One turn moves each row of this set onto another row. After a few examples, where does it send each row asked below?
Noz: [  1  -4 -21 -12 -13 -21 -12  13   2   6  16   3  -8   7   6 -13]
bel: [ -1   6   1   3 -19  14 -24  20   5 -16   3   4 -12  -2  -6 -18]
pelib: [  0  -7 -23 -13 -14 -18 -18  13   5   5  18   3  -6   8   7 -17]
sas: [  8   5 -19   0 -19  -7  -5   0 -21  -5   3  13  11  15   7 -27]
Luf: [  8   1  -6  -4 -18  -6 -10   0 -22 -10   2  13  13  16   4 -27]
lodo: [-13   5 -24 -16 -30  -5 -23   2   7   2 -10   7  -5   0   6 -10]
Bib: [ -1  -5 -24 -12  -9 -18 -13  11   2   5  14   0  -3  13   6 -13]
gisav: [ 16 -15  -7   6 -22   5 -13  13   0 -12  15  12  -8   6 -10 -29]
leba: [ 17 -17  -5   4 -21   2 -11  14   8 -10  17  11  -8   7  -5 -25]
Pevi: [  0   7   4   0 -21  16 -27  17   7 -15   3   8 -10   1  -4 -16]
Lel: [ -5   5   2   2 -22  12 -30  17   3 -13   4   4 -13  -4  -6 -18]
befa: [-12   5 -21 -17 -30  -6 -25   3   8   7  -6   7  -6   1   8 -12]
mep: [ -2  16 -12   9 -41   9 -15  14 -13  -3  -5  10   5  14   7 -15]
Kefas: [  0  -8 -22 -16 -16 -20 -13  16   2   3  16   0  -7   8   1 -14]
Vuze: [ 21 -15  -6   5 -20   6 -14  14   0 -12  11  14 -11   5  -2 -27]
Ruk: [  7   2 -15  -1 -20  -8 -11   1 -20  -1   2  12  16  19   6 -30]
Vola: [ 17 -20  -6   1 -23   3 -12  13   8  -6   8  10 -12   8  -4 -29]
vugi: [-12   5 -18 -15 -29  -6 -21   3  12   5  -8   6  -9   2   0  -7]
zedal: [ 19 -15  -7   3 -21   7 -15  15   4  -7  16  15  -8   7  -5 -29]
togof: [  0  14 -13   8 -41   8 -15   9 -12  -3  -4   9  11  14  11 -13]
det: [-14   4 -23 -17 -32  -3 -24   4   7   6  -7   6  -7   0   5 -13]
rir: [ 10  -1 -15   0 -18  -3  -7  -2 -20  -6   3  17  13  17   2 -25]
sano: [ -1  13 -14  11 -42  10 -15  14 -10  -7  -7   9   8  14   4 -15]
zasa: [  1  -5 -22 -12 -15 -18 -16  17  -3   6  14   1  -6  17   8  -9]
tivu: [-14   2 -23 -15 -28  -7 -26   3   9   7  -5   7  -7   2   0  -9]
Sig: [  8   2 -16  -1 -20  -5  -7  -2 -22  -3   4   9  13  15   1 -29]
nafoz: [ -3   4   2   2 -22  12 -31  18   5 -12   5   4 -12  -2  -9 -18]
Viv: [ -1  15 -12   7 -40   9 -17   7 -11  -1  -6   5   9  18   6 -10]
Gonu: [ -5   5   0   3 -19  10 -33  19   7 -14   4   4 -11  -2  -4 -16]
mefo: [  1  16 -12   9 -41   9 -12  12 -14  -4  -7   9   5  14   6 -14]

Kefas turns into Ruk
Lel turns into det
Now these:
lodo turns into sano
Bib turns into rir
Luf turns into Vola
vugi turns into Viv
pelib turns into sas
nafoz turns into befa
zedal turns into Noz
bel turns into tivu

